In the data rows, 500 means zero.
A hidden rule labels the rows of this table. It goes by one to three of the table's principal directions, not those with the most spread.
[574 515 432 504 474 651 455 405 481 548 395 466 522 471 540 419 512 657
 514 495 561 484 548 516 592 544 468 440 499 536 576 452 618 517 557 458
 508] v
[547 197 558 566 523 451 424 424 556 518 390 469 405 316 589 313 541 696
 621 516 327 708 563 618 367 589 628 557 522 567 405 627 351 570 496 312
 534] w
[545 432 577 646 292 598 527 509 380 540 463 491 434 352 524 450 509 448
 575 473 549 507 387 534 656 473 541 482 411 625 501 444 725 351 409 489
 391] v
[554 608 524 581 381 705 427 571 405 510 469 603 414 500 642 472 451 436
 521 339 610 474 450 705 686 451 349 590 419 696 622 454 832 402 450 504
 442] m
[372 364 570 428 520 421 572 478 595 526 569 481 520 464 401 529 490 466
 531 564 381 588 488 441 259 567 571 541 440 432 382 502 265 607 492 562
 532] w
[539 487 507 584 482 419 470 506 488 552 569 544 337 610 535 609 558 433
 445 431 568 439 456 578 632 458 480 531 549 554 516 482 634 374 420 519
 511] w
[424 501 557 490 399 625 547 448 355 362 488 374 729 314 486 358 374 530
 504 393 512 762 506 373 526 459 576 394 501 512 574 536 545 459 567 517
 248] m
[677 292 449 537 668 275 485 476 697 666 525 491 265 572 559 386 485 677
 586 590 295 338 517 550 308 585 495 691 410 591 260 488 281 514 449 453
 783] v
[585 529 433 548 426 526 533 554 496 592 561 559 412 558 460 518 417 437
 587 490 453 276 383 533 623 505 345 584 404 674 463 331 722 387 454 492
 558] v
[516 639 385 417 628 360 582 593 618 612 603 563 435 736 332 785 508 417
 402 606 473 183 479 462 487 552 387 571 533 395 399 407 388 561 528 560
 707] d
[491 338 479 423 609 324 457 771 646 436 617 559 334 609 394 675 580 301
 431 584 390 546 472 661 536 479 490 554 579 465 377 504 367 568 562 440
 489] w
[606 523 595 503 534 559 539 368 521 573 326 525 595 493 481 407 515 725
 487 509 529 467 531 446 416 589 497 461 549 475 510 567 413 417 527 503
 627] v
[571 407 413 606 541 264 492 659 557 633 681 411 201 556 477 612 489 393
 494 590 415 295 408 548 569 466 556 682 392 570 256 428 435 499 404 483
 611] v
[513 592 417 642 491 384 410 472 405 615 617 483 262 608 578 577 544 450
 492 503 588 274 447 520 715 428 475 588 472 618 487 421 667 431 347 503
 600] w
[531 375 508 611 339 587 513 451 428 594 495 431 368 262 566 391 426 565
 632 460 455 524 442 556 500 562 567 640 339 652 409 458 619 483 419 449
 475] v
[490 336 522 644 263 679 455 427 414 537 418 367 480 230 569 333 492 529
 640 471 522 649 434 542 560 494 662 468 377 592 506 473 666 507 450 402
 329] v
[680 299 498 589 583 358 459 520 638 551 318 290 423 356 534 390 678 683
 505 764 469 478 592 463 357 529 832 416 476 271 303 665 111 615 502 402
 614] d
[430 583 594 415 469 644 554 460 425 392 473 522 714 436 506 454 409 539
 459 367 536 692 546 455 460 508 444 441 537 499 630 561 557 460 575 558
 374] v
[507 673 583 505 511 500 575 500 386 451 547 485 626 492 582 423 400 524
 474 452 538 463 517 365 494 432 436 483 418 551 547 535 549 374 455 628
 498] v
[630 653 451 536 510 567 514 485 471 618 473 632 424 671 530 447 426 509
 505 444 570 247 395 519 626 482 288 595 439 673 515 339 688 360 473 573
 612] m
[430 372 461 347 582 477 572 553 665 496 567 583 513 515 450 535 395 460
 514 441 323 629 502 569 243 589 443 644 501 480 410 489 351 659 618 468
 497] w
[542 449 332 560 433 590 456 442 427 502 454 406 484 368 484 452 429 608
 596 475 416 504 536 542 646 556 507 509 513 579 497 438 611 581 553 341
 434] v
[463 627 378 441 501 659 399 384 452 414 412 481 621 450 514 397 441 596
 574 449 529 517 584 504 510 538 443 491 543 499 634 490 558 606 558 438
 481] v
[497 509 489 471 508 541 509 522 571 554 510 626 429 576 563 483 466 422
 526 446 499 459 447 589 398 502 407 622 422 557 489 436 535 536 486 548
 540] w
[407 256 535 418 433 578 482 557 548 367 451 390 589 272 371 481 531 496
 542 554 392 823 550 551 424 572 664 411 542 394 464 568 343 656 618 400
 312] m
[335 578 574 355 585 424 536 518 532 400 662 756 557 754 491 661 494 308
 424 356 487 580 492 534 455 455 271 502 631 533 651 484 603 430 505 602
 474] d
[385 503 464 568 383 554 412 412 394 439 527 336 614 480 445 601 599 482
 468 501 599 606 545 438 743 432 612 234 613 432 671 502 669 500 496 429
 327] w
[654 453 643 685 353 539 506 559 423 564 425 530 374 393 624 454 567 514
 548 491 561 428 438 599 636 466 524 498 413 625 501 548 715 274 364 477
 512] w
[578 514 515 487 458 586 519 569 529 485 385 584 484 421 571 443 542 464
 528 527 558 480 474 560 441 501 513 528 464 457 506 530 534 504 515 477
 491] d
[608 313 570 436 614 413 555 640 657 502 398 620 453 542 394 477 547 499
 486 609 355 540 464 583 381 563 489 531 552 466 338 524 239 520 594 461
 565] m
[473 619 458 404 755 246 531 293 620 583 563 544 552 847 381 691 585 641
 367 563 492 297 617 323 383 566 425 421 702 329 521 520 262 495 498 602
 781] w
[575 561 427 445 511 560 525 452 533 516 416 582 584 559 429 474 485 552
 532 513 501 384 469 455 530 544 398 460 580 505 552 430 587 456 574 435
 546] d
[601 650 486 433 596 499 532 549 538 524 453 605 452 608 485 458 466 487
 461 532 572 313 459 481 440 510 396 621 457 490 442 448 409 456 508 630
 634] m
[619 262 640 647 332 534 587 520 456 548 415 361 448 086 655 234 470 635
 690 595 377 589 483 477 347 541 705 550 231 586 328 591 471 451 396 443
 477] w
[406 514 367 444 506 551 449 436 538 444 522 526 602 601 500 565 526 455
 524 472 470 540 564 514 543 479 431 370 583 458 648 440 608 625 566 432
 425] d
[430 579 460 577 378 541 402 466 373 482 579 399 467 487 522 563 563 421
 482 475 662 483 472 474 747 408 553 403 525 526 628 461 754 433 427 479
 394] v
[556 660 425 497 454 592 559 469 459 546 508 543 533 481 624 406 397 507
 562 455 550 338 463 433 473 475 398 570 372 576 547 422 698 458 478 534
 533] d
[407 670 609 493 483 519 497 458 382 366 498 535 640 491 580 538 544 463
 439 426 621 588 576 443 508 431 506 398 575 420 674 633 559 428 448 575
 431] w
[379 768 586 612 427 506 459 387 320 562 565 405 529 577 505 681 582 483
 375 477 750 378 517 392 680 428 548 400 519 445 640 544 620 403 347 632
 542] m
[325 554 552 487 350 594 500 523 331 348 627 397 629 330 540 512 441 377
 484 385 582 732 499 435 595 409 567 422 486 513 636 543 703 468 492 515
 234] v
[547 481 496 481 522 509 511 488 511 471 346 629 544 484 445 472 571 531
 549 573 456 474 494 514 499 550 472 452 622 464 515 520 457 512 549 386
 536] d
[333 544 381 508 445 518 395 414 467 556 631 483 455 637 378 660 507 401
 523 466 522 428 451 524 678 499 422 486 562 570 585 348 670 563 466 458
 493] v
[542 299 462 536 517 408 503 604 593 530 516 369 427 400 493 509 532 519
 520 614 369 553 527 538 448 514 649 496 448 444 348 541 345 621 532 397
 490] w
[549 334 491 441 618 491 426 544 630 440 416 568 485 578 457 436 511 545
 507 485 370 643 546 655 443 544 454 510 591 513 464 522 327 583 605 436
 498] m
[514 350 449 500 598 319 421 567 626 500 602 352 353 568 485 569 600 473
 429 598 484 527 553 525 480 466 645 480 501 392 391 529 307 577 491 525
 524] v
[548 412 456 556 381 599 534 528 508 599 454 508 430 389 484 404 440 467
 625 534 443 434 376 538 498 531 500 589 360 609 403 375 580 529 491 440
 483] w
[566 545 580 451 681 356 515 507 624 514 467 449 546 624 470 553 577 616
 379 605 514 428 612 429 341 523 558 447 538 319 439 637 183 504 505 605
 684] v
[547 426 574 558 513 423 486 455 575 570 402 358 489 440 475 520 666 608
 468 677 555 461 556 432 398 531 726 392 493 304 424 620 266 535 449 506
 607] d
[387 472 457 436 542 422 554 573 579 554 617 458 535 593 283 694 461 418
 479 588 361 437 477 466 471 551 468 500 497 454 394 416 350 630 547 506
 549] v
[330 314 658 548 388 535 460 408 466 425 535 369 548 300 593 412 537 506
 565 458 473 826 572 511 352 486 688 428 404 474 535 616 428 564 411 547
 353] v
[588 472 308 625 428 419 504 498 471 639 498 413 370 497 326 604 526 480
 562 637 461 221 383 444 723 528 562 505 542 516 371 348 565 496 478 342
 554] w
[341 630 517 459 442 562 462 400 395 375 633 476 664 513 605 472 431 437
 492 323 595 646 530 414 530 399 453 419 529 539 728 524 746 425 474 544
 345] d
[562 321 392 502 602 306 401 802 652 496 570 516 237 608 449 630 639 287
 446 662 430 455 435 680 617 427 563 551 553 457 334 471 381 616 547 364
 501] w
[585 341 545 504 661 342 454 497 676 532 406 386 474 553 492 478 649 638
 426 660 463 545 607 492 339 521 690 408 545 305 381 641 115 596 528 495
 621] v
[579 693 544 439 609 465 525 497 516 533 435 589 515 681 401 575 550 527
 361 537 653 321 476 431 527 515 427 500 606 414 511 506 406 383 519 617
 646] m
[396 560 673 571 254 756 598 373 336 502 488 514 656 292 711 361 396 494
 571 300 601 687 472 461 421 457 498 473 306 615 667 523 801 400 408 612
 318] w
[447 464 472 557 405 517 440 528 476 491 560 319 498 443 475 555 551 430
 475 537 581 548 488 473 613 433 649 396 471 438 519 495 556 526 478 482
 385] v
[647 591 539 480 580 421 555 631 545 533 520 570 383 532 601 452 478 483
 467 543 542 323 467 499 414 475 443 651 383 522 399 521 457 400 454 605
 643] w
[520 506 467 427 501 666 467 440 515 417 360 617 660 501 523 420 479 582
 543 404 473 622 552 576 516 540 383 417 634 529 665 519 632 520 627 369
 428] d
[484 386 552 688 264 648 399 344 324 511 414 363 442 220 578 350 549 607
 664 491 546 596 504 538 654 519 637 437 410 626 561 505 702 444 363 423
 403] v
[643 428 507 692 274 701 425 596 354 513 372 462 324 227 672 384 523 498
 583 443 597 549 444 704 742 468 580 559 388 654 512 510 796 425 441 379
 352] w
[495 515 761 501 385 557 690 647 425 417 520 615 652 300 620 430 389 427
 560 419 417 622 459 484 345 474 441 533 356 592 515 630 621 326 449 545
 417] d
[598 309 576 378 677 390 584 613 655 406 423 504 603 470 420 465 491 630
 439 560 301 688 603 511 306 582 540 461 604 385 373 650 154 547 670 447
 514] v
[398 581 520 339 609 478 531 457 551 387 558 586 634 666 409 548 440 434
 407 392 520 606 522 443 379 496 407 494 613 420 573 498 385 497 574 644
 456] m
[438 812 504 316 596 583 576 464 466 450 581 734 631 729 551 485 356 418
 414 325 620 426 462 420 435 456 198 589 514 573 661 409 654 402 549 702
 528] v
[387 615 517 443 515 464 549 387 447 457 534 538 643 547 477 584 525 495
 445 465 559 525 532 361 472 490 494 404 630 405 622 547 537 475 508 511
 480] w
[508 568 548 597 424 459 511 460 327 450 520 415 475 315 640 442 534 535
 509 504 597 509 529 401 572 440 622 477 471 497 534 601 604 397 393 501
 450] d
[491 450 461 465 478 569 454 516 545 441 487 518 494 511 508 495 507 448
 506 446 517 590 509 585 508 492 490 489 520 488 551 479 544 538 542 493
 412] v
Which label does each new row get?
[458 413 303 419 536 527 443 558 570 413 511 467 535 378 549 433 422 500
 620 508 321 597 571 574 412 529 503 559 504 495 486 505 484 751 618 285
 433] d
[597 458 551 564 405 616 497 556 462 534 492 447 460 396 569 341 396 532
 560 442 504 513 433 550 552 481 473 572 333 671 462 450 635 391 473 529
 455] m
[416 628 480 410 566 460 536 563 561 532 619 742 428 786 468 667 493 268
 436 438 536 366 412 560 484 460 279 598 512 538 539 367 573 493 478 639
 560] w
[525 304 609 613 362 546 521 555 447 407 438 399 550 199 707 305 522 508
 611 512 429 744 540 523 427 428 690 406 363 512 496 637 539 503 453 421
 311] d
[498 655 461 614 404 519 421 532 327 478 554 418 438 521 516 572 552 396
 435 485 701 406 446 471 822 375 534 427 524 531 593 457 730 380 423 520
 405] m
[515 511 584 527 397 699 499 516 397 430 391 465 640 288 653 268 429 561
 563 443 530 676 506 501 490 453 528 455 392 580 577 561 615 490 531 462
 355] v
[498 557 489 469 494 579 466 500 494 453 435 611 539 576 448 507 509 450
 509 463 532 490 473 557 565 502 401 480 576 521 580 459 564 480 532 492
 477] v
[383 702 447 576 433 478 398 488 365 477 650 521 369 609 595 670 566 307
 440 411 704 398 480 540 710 378 470 526 520 523 647 467 756 449 353 572
 457] d
[529 382 392 446 576 531 432 449 559 443 411 616 434 495 588 412 525 569
 563 462 405 613 591 644 449 558 440 543 576 525 530 500 472 637 576 401
 488] d
[571 482 592 629 259 740 462 565 339 445 457 580 468 310 709 367 436 461
 614 302 553 618 439 691 714 439 398 520 405 773 661 501 995 296 436 411
 313] w
[371 510 532 375 519 496 551 482 540 371 512 579 659 561 385 600 511 385
 441 441 502 654 510 458 400 503 495 417 648 358 584 533 420 533 575 540
 384] w
[494 601 510 421 588 449 495 527 521 452 557 585 504 749 383 621 528 399
 358 458 603 453 470 481 603 456 389 455 621 463 557 437 488 394 533 647
 498] m
[371 664 559 557 481 432 451 384 363 475 606 458 558 574 516 636 546 495
 430 426 616 486 548 415 629 440 505 406 609 485 657 575 630 394 396 529
 504] w
[553 523 563 481 590 401 545 434 511 497 452 473 539 524 447 493 568 623
 468 622 495 421 577 377 432 545 535 423 522 401 455 553 300 457 473 597
 629] v
[410 501 620 538 475 433 440 445 401 426 594 623 413 514 641 480 540 432
 524 375 541 604 498 556 535 440 442 543 546 623 616 563 670 357 367 527
 470] w
[688 488 438 585 559 448 470 461 553 666 359 571 278 556 470 461 558 617
 549 610 492 221 457 572 516 593 477 643 482 543 347 437 387 485 444 476
 746] m
[536 401 393 396 632 459 525 543 638 518 455 575 457 509 449 510 442 562
 511 504 333 532 537 594 336 613 462 646 566 465 377 511 295 679 634 388
 573] w
[395 405 566 380 575 523 518 350 638 484 506 674 619 671 534 481 489 524
 505 353 419 688 546 544 281 540 370 460 589 510 625 506 488 527 555 537
 495] w
[575 214 540 716 260 662 406 385 446 582 342 286 394 132 637 233 540 655
 679 509 507 679 471 584 514 527 780 489 338 588 441 540 583 519 417 349
 375] v
[620 536 355 534 551 451 488 518 574 618 447 530 380 534 568 467 537 528
 561 620 485 244 475 505 470 509 493 579 441 489 418 442 493 578 485 413
 662] d
[410 543 593 389 462 716 533 282 505 471 402 480 772 494 456 375 442 633
 472 389 598 696 538 384 353 552 489 373 520 440 654 499 480 495 585 626
 417] m
[433 560 366 449 392 616 567 490 411 454 612 516 523 352 555 446 290 430
 611 355 440 522 456 482 480 515 403 656 395 630 526 390 732 538 524 475
 372] w
[566 599 314 539 428 603 497 503 473 616 425 495 413 453 493 472 491 470
 567 595 570 258 410 485 584 513 500 575 409 511 447 347 596 599 508 440
 546] d
[580 463 489 418 686 357 604 533 641 567 510 622 424 586 514 507 424 573
 476 496 344 430 531 530 245 592 418 697 487 487 334 532 250 560 544 536
 684] w
[515 469 258 456 549 387 526 649 569 557 600 425 387 522 309 693 478 412
 504 659 369 301 469 494 594 553 505 570 511 443 324 368 414 678 583 384
 553] d
[337 581 575 430 436 568 512 473 404 357 540 642 679 447 564 509 471 412
 541 365 499 673 506 492 487 462 405 444 613 543 711 578 730 452 512 412
 368] d
[487 584 546 384 692 335 556 481 609 531 573 655 445 754 427 615 509 481
 405 507 483 369 518 471 337 548 365 607 552 447 442 490 287 470 478 684
 706] m
[422 550 486 492 504 437 515 591 520 545 544 555 423 640 296 725 568 308
 429 588 536 371 406 517 576 500 490 517 549 422 425 410 396 550 482 563
 534] m
[505 592 575 470 640 380 517 475 535 511 549 602 484 683 583 499 493 500
 410 435 537 466 515 472 395 454 423 559 531 500 514 554 416 422 460 620
 605] v
[387 536 413 431 462 497 517 565 522 427 550 561 499 520 400 690 551 299
 492 527 513 485 487 528 507 501 502 487 563 375 532 456 510 611 522 497
 425] d
[453 556 486 350 652 507 529 470 626 481 488 641 669 722 451 508 439 510
 453 439 426 535 527 489 358 517 331 473 601 474 569 481 408 565 627 515
 548] w
[454 472 467 418 553 549 439 513 510 316 440 532 641 532 463 491 520 482
 480 454 462 699 592 554 540 482 473 368 656 432 619 547 456 572 617 446
 356] v
[427 742 589 399 469 606 632 484 449 484 555 502 690 509 588 459 427 430
 403 454 695 489 471 295 357 418 478 464 363 417 595 494 561 439 496 740
 448] w
[310 643 444 426 531 524 396 409 391 325 572 588 598 559 563 571 503 441
 486 354 540 643 606 529 578 457 397 451 680 501 743 556 656 557 513 450
 399] d
